One turn or mirror swaps these rows in pairs. Which row does each one swap with?
The rows were stretched afterwards, more along some directions than others.
Korar: [  7   7  -6 -14 -23   0  -3  -9   7  28   3   4  -6   5 -18   7   5 -20
   6  15]
lika: [  2   8 -11  -8   7   4   0  -6   1  22   4  12   4  15 -21 -12   2 -19
   7  15]
zema: [-16 -26 -41  -5 -21  -2   5 -22 -25   6   1 -10 -11 -13  11 -23  31 -19
   7   3]
Gunim: [-18 -11 -18 -13   4   9  43  -5 -14  23  -9   3  -8  -9  -4   6  29   7
  27   7]
voke: [-18   0 -25 -10 -19  -8   2  -9 -21  13  15   3 -16  -7   4 -34  27  -7
  10  19]
Paz: [  1  -3 -38 -14  -2  -9  25 -21  -9  19 -18  19   1  14   2  -5  21  15
   5  10]
rero: [ -8   6 -31  -8 -10  -7  19 -10  -3  17  -4  16   6  24   4  -1  10  16
  -1   0]
zis: [-14 -24 -13   1 -23  -3   6 -20 -20  10   0 -14 -18 -13  14 -25  31 -13
  12  18]
kuro: [  1 -10 -17 -23  -7  -8  12 -11 -10  17  -4  18  -9  -7 -23  -7  18   0
   8  29]
fube: [  4  -9  -5 -15  -9 -12   9 -17   3  14  -3  17  -3  -8 -21  -7  14 -14
  14  21]
loz: [-24  16 -14  -2 -12   2  19  -3  -3  12   6  -3  -2   9   7 -19  29  10
  20   9]
koted: [-23  12  -8 -18 -14  -1  -4  -3 -31   4   1 -14 -23 -10   8 -14  27 -21
   6  14]
fom: [-27  14 -16  -7   0   1  15  -4 -12  13   1  -2  -3   8   9 -28  29  12
  21   4]
Rumud: [  9   8 -10 -11  -4   5  -3  -9   6  23  -8  10  -2   8 -23  -5  10 -19
   9  18]
ripoz: [-14 -30 -37  -4  11  10  35  -6 -12   6 -10  -7   2 -23  -6  14  24  -3
  11  -3]
Tere: [-15 -17 -22  -5 -16   1   7 -22 -22  12  -3  -5 -18 -14  15 -36  15 -25
  21  13]
visu: [  5  10   4  -3  -4  -4   4  -5  10  19   0   2   4  17 -23  10   7 -14
   0  16]
gunog: [  3  -8 -27 -12 -12   8  -1  -8 -14   0  -9   5 -15 -15  23   6  11 -22
  11  -9]
sudi: [ -1 -19 -24 -11 -19   3  16 -25 -24  20  -8  -1 -17  -7  12 -34  25 -11
  21  16]
fosam: [  3  12 -10 -10   2   6  12  -6   2  19  -1  13   2  12 -26   6   1 -14
   9   6]
geda: [ -8 -12  -6 -10   2  15  15 -13 -24  20 -12  -3 -16  13  16   3  17 -12
  16 -11]
Val: [ -7 -13 -14 -12  -8  16  -2 -18 -19  13  -2  -6 -15   9  19   0  18 -27
  13 -13]
nid: [-21  18 -15 -10 -14   7   7   6  -8   9  14  -1  -1   9   6 -19  27   3
  21   6]
noz: [ -2  -9 -18   0 -19  -2 -14  -5 -10  -8   1   0 -14  -7  31  -4  12 -19
   1   1]
kuvas: [ -7   1 -28 -12  -6   7  28 -11 -16  26  -9  12  -3  17  -1 -20  22  26
   2   5]
firu: [ -6 -13 -15   2 -24  -3   3 -13 -13   7   9  -5  -6 -10   4 -34  23 -16
  17  20]
banot: [-13   0 -23  -8 -25  11   9  -9  -8  16   2  -7  -2   7   0  -2  28   9
  13  12]
rudo: [  6  -9 -41 -24  -3  -4  12  -2  -1   7   2  12   2 -13 -23   5  21  10
   2  19]
pek: [  5   1 -12  -1 -18  -1 -10 -11  -9  -1  -1   5 -16  -7  22 -11  11 -28
  11  -2]
gifov: [ -8 -12 -28  -8 -14   1   5 -13 -20  -4  -6   5 -19 -11  18   0   1 -31
  11 -10]
puz: [-22 -26 -31   0   9   1  44  -6 -18   1  -6  -7  -9 -24   1  -6  21   3
  25  -1]
zope: [-12 -11 -15 -15   7  -2  19 -29 -16  -3  -9   9 -11  -6  -1  17  34 -13
  28  -2]
petif: [ 11  -4 -12 -32 -11   0   1 -14  -4  15  -3  22  -5  -8 -19  -2  31   3
   8  23]
kase: [-11 -17 -24 -11  11   8  42  -7 -11  13  -6   1   5 -13  -5  -8  29  24
  13   4]
bon: [ -5  11  -4   3  -3   5  10  -4   4  19   3  -3   4  12 -23  -6   1 -12
   3  16]
gopu: [  0 -10 -31 -10 -11   1   0 -17 -18  -2  -3   7 -18 -11  20  -8  13  -9
   6  -7]
fila: [-11  -9 -16   7   8   7  32   1  -1   5   8  -4   8  -9   3  -3   7  14
   9   5]
revak: [ -5 -15  -4  -3 -11  17   7  -9 -14  14  -8 -14 -16   5  19   8  14 -27
  19  -4]
Tupa: [ 11   0  -7   5 -14  -1   4   0  12  16   5   9   6  11 -11  -7  10 -14
   7  22]
sufot: [-13 -29 -38 -10  12  18  38  -2 -23   4  -7  -6  -3 -20  -2  11  30   4
  15   4]
mun: [ -2 -11  -7  -6 -11  17   8 -29 -12  15  -7   2 -10  15  24  -8  24 -19
  15 -16]
lek: [-17 -26 -35 -15   6  13  40  -1  -8   7   0  -5   3 -19  -5   7  26   4
  12   4]
remav: [ -8  -9 -10 -12  -1  16  -2 -18 -14  11 -10  -8 -16   5  23   2  27 -27
  13  -7]
Tugut: [ -7  10 -32 -11  -5  -4  14 -17 -20  17 -18  14 -10  15   3  -9  22  13
  11   4]
safa: [ -3  11 -26 -13 -10   0  26 -17  -4  24 -14  18   4  16  10  -8  15  12
   6   1]
sagul: [  2  -6 -20  -7  -5   7  -1   5 -18   3  -4   6 -13  -7  17  -7   4 -28
   6   0]
vivok: [-17 -17 -24  -4  13   3  40 -10  -3   8  -2  -2   4 -14   7  -3  12   4
  14  -3]
zegap: [  0  15 -24 -15 -12  -1   2 -13 -10  22  -9  15  -2  25  12  -6  24   8
  -1  10]
Gup: [-22   8 -17 -21 -12  -4  -9  -8 -29   5   2  -7 -25 -13   1 -15  31 -19
   6  16]
Mor: [ -9 -18 -31  -6 -31   4   6 -21 -21   1   9 -10 -11 -14  13 -22  33 -14
   2  12]
Dok: [-21 -11 -19 -14   2  -2  28 -19 -16   4  -9   3 -10  -4   1  21  32 -11
  28  -3]
Gino: [-13   8 -47 -19   5   1  16  -6 -16  20  -7  14  -5  11   8   1  22  21
  15  -4]
goze: [ -8 -20 -11 -12  -3  17  17 -21 -20  14 -14  -6 -21   0  10  -3  20 -27
  25 -13]
gugal: [-13 -19 -39 -10 -28   3  -1 -19 -20   1   7  -2 -13 -21  11 -29  31 -14
  12  17]

Swapped with gifov: remav
Swapped with zope: koted
Swapped with kuro: loz
Swapped with Dok: Gup
Swapped with firu: kase
Swapped with lika: safa

